Some points, each followed by its number:
tensor([-8, -15, 18, -15, 11, -16, -12, 54, -23, 21, 5, -3, 25, -5, -34, -14, -12, -22, -10, -20, 12, 18, -22, 15, -11, -9, -49, -8, -6, -9, -9, 24, -12, 20, -5]) 0
tensor([47, 44, -34, -14, 12, -7, 17, -57, -20, -4, -8, -15, 25, 31, -5, 31, 1, 19, 4, 14, 10, 19, 18, -55, -7, 4, 30, -9, -16, 23, 7, -18, 40, 13, 10]) 1
tensor([22, 9, 16, -49, 29, 6, 37, 12, -8, 13, 39, -6, 39, 25, -6, 13, -13, 34, 29, 26, 4, 32, -15, 5, -13, 21, 45, -31, -21, -15, 11, -8, -7, -18, -8]) 2
tensor([-12, -6, 97, -35, 9, -25, 86, -115, -46, 3, -24, 15, -27, -13, -9, 93, -22, 91, -5, 38, 1, 17, 25, -35, 10, -30, 80, -81, -51, 15, -29, -50, 10, -50, -18]) 3
tensor([-30, -4, 13, 19, -11, -1, -9, -10, 32, 33, -16, -10, -28, 20, -9, -18, -34, 2, 3, 31, 18, -14, 9, 38, 16, -1, 14, 13, 32, -6, -1, 13, 6, 22, -27]) 4
tensor([-1, 26, -30, -8, -14, -8, -40, 67, 7, -5, 38, -28, 6, 4, -57, -31, -28, -8, -6, -9, 1, -10, 4, 33, -7, 37, -51, -4, -22, -6, 22, 11, 22, 32, -27]) 5
tensor([34, 11, -21, 21, -4, 12, -35, 14, -22, -21, 3, -4, 22, 3, 25, -43, 23, -15, 28, -30, -6, 8, 8, -24, 19, 40, 20, 34, 19, 37, 27, 9, 16, 25, 25]) 6
tensor([14, 25, -14, -9, 18, -8, 7, -13, -8, 7, 21, -3, -14, -6, 5, 14, 3, 20, -10, 2, -13, 9, -17, -12, -16, -15, -14, -30, -18, 23, -11, -12, 8, -21, -8]) 7
tensor([27, 2, -18, -3, -13, -10, -17, -6, -5, -12, -37, 14, 8, -1, -11, -5, 12, 15, -3, 8, 1, -2, -20, -3, 25, -5, 22, 8, 24, -15, -20, -9, -1, 45, 7]) 8
tensor([2, -31, -27, 29, -26, 7, -45, 46, 45, -8, -31, -33, 1, -14, 7, -40, 4, -48, -5, 14, -21, -13, -13, 22, -27, 24, -6, 5, 39, -21, 7, 23, -2, 43, 34]) 9
tensor([27, -3, -6, -40, -5, -21, -6, 1, -2, 21, 2, -18, -12, 5, -8, -12, -7, 44, 2, 27, -20, 27, -3, -11, 25, 22, -22, -15, -9, 27, -5, 27, -2, 11, -1]) 10
tensor([15, -8, 5, -12, 18, -1, 10, 3, -10, 27, -28, -5, 14, 12, 9, 4, -19, 4, -23, -25, -3, 22, -1, -12, 12, 0, -6, -2, -27, 9, 20, 7, 18, -17, -10]) 11
tensor([-24, 8, -3, 46, -15, 18, -31, 51, 27, -2, 5, 17, -38, 19, -7, -38, 1, -2, 12, 21, 1, -14, -1, 60, -11, 31, -43, 17, 30, -6, -21, 36, -5, 3, -3]) 12
tensor([-106, -49, 74, 29, 21, 7, 10, 42, -19, 0, -16, 58, -125, -20, -12, -10, -30, 64, -14, 20, 39, -51, -24, 71, -34, -3, -14, -16, 44, -32, -63, 24, -24, -28, -10]) 13
tensor([-19, 15, 4, -1, 14, 9, 5, 2, -15, -22, 19, -3, 7, -1, -36, 3, 8, -5, -9, 3, 13, -2, -18, -27, -35, 18, 27, 13, -23, 27, -1, -4, 2, -11, 6]) 14
tensor([-11, 14, 16, 18, 21, -39, 29, -49, -8, -26, -34, -4, -16, -18, 25, 36, -22, 25, -23, -3, 16, -12, 3, -27, 15, -33, 15, -41, -4, 29, 33, -39, 6, -16, 33]) 15
tensor([49, 0, 5, -37, 49, -7, 39, -17, -48, -24, -16, 21, 42, -15, 33, 57, 6, 9, -28, -40, -30, 24, 7, -30, -16, -11, 29, -15, 13, 23, -32, -16, 20, -10, 6]) 16
tensor([8, 7, -27, 6, -11, -6, -24, 16, 2, -25, -3, 14, 7, -18, 11, -7, 18, -16, -5, -12, -1, -18, -15, -24, 11, 1, -20, 11, 52, -15, -19, 14, -8, 16, -11]) 17
tensor([-30, -19, 29, 25, 0, -4, -13, 5, 5, -40, -4, 7, -39, -6, 16, -2, 0, -11, -13, -28, 24, -34, -3, 3, -13, -14, -3, -25, 33, 20, -12, -15, -4, -5, 26]) 18
New points follow, each followed by the numbers of its two nearest points above, looking only along the 3 directions in which the numbered points spread most, nearest first.
tensor([-57, -20, 11, 34, -10, 23, -31, 115, -4, 9, 24, 20, -37, 6, -12, -75, -14, -35, 17, -8, 27, -21, -18, 53, -30, 33, -53, 30, 31, -41, -32, 51, -36, 33, -6]) >> 12 9
tensor([-7, -11, -7, -26, 22, -37, 8, 15, 3, 22, 48, 3, 52, 19, -16, -21, -11, 8, 1, -38, 19, 17, 2, 1, 7, 55, -35, -18, -57, -4, 30, 36, 28, -16, -28]) >> 10 2
tensor([-35, -23, 35, 17, 9, 39, 0, 45, 4, 29, -16, 1, -31, 5, -10, -8, 17, -2, 20, 10, 33, -27, -10, 60, -14, 30, 23, 24, 12, -5, -44, 46, -16, 8, -19]) >> 4 12
tensor([-8, 25, -17, -3, -3, -3, -16, 19, 45, 0, 5, -2, 16, 22, -30, -25, -14, -26, 9, 5, -15, -10, -9, 27, -30, 24, -28, 26, -28, -6, -11, 2, -5, 12, 12]) >> 0 5
tensor([12, 2, 5, 9, 8, -18, -47, 44, -5, -14, -29, -3, -21, 9, -4, -15, -9, -13, -28, -39, -1, 9, -3, 4, -26, -27, -6, 23, -1, -19, -18, -2, -8, -5, 11]) >> 17 8
tensor([-30, -30, 43, -24, 23, -10, 57, -5, 45, -17, -38, 0, 21, -7, -13, 18, 13, -28, 3, 4, 10, -3, 18, -26, -15, 22, 1, -26, -32, -4, 6, -11, 40, -41, -38]) >> 7 14
tensor([-13, 21, 3, -36, 1, -7, 17, -6, -21, -6, 37, -20, 68, 16, -32, -20, -32, -19, 4, -28, -26, 36, 11, -12, -5, -33, -53, -9, -20, -22, 13, 15, 25, -19, -22]) >> 10 11
tensor([-5, -8, 19, 3, -24, -6, 20, 32, 6, -14, 6, 19, -31, 17, -1, -16, 15, -38, 1, -15, -13, 19, -17, -1, -8, -11, -23, 17, 18, -8, -18, 7, -28, -25, 0]) >> 4 8
tensor([36, -11, 51, 0, 45, -26, 48, -34, -25, -20, -28, 17, 3, -16, -14, 26, -15, -13, -19, -10, -13, 25, -28, -52, -21, -44, 38, -29, -11, 28, -19, -12, 4, -39, -13]) >> 15 16
tensor([1, -22, -43, 42, -23, 50, -26, 11, 26, -4, -59, 7, 30, -20, -23, -5, 8, 4, 45, -6, 40, 10, 0, 38, 17, 49, 74, 32, 18, -26, -63, 45, -12, 13, 11]) >> 17 8
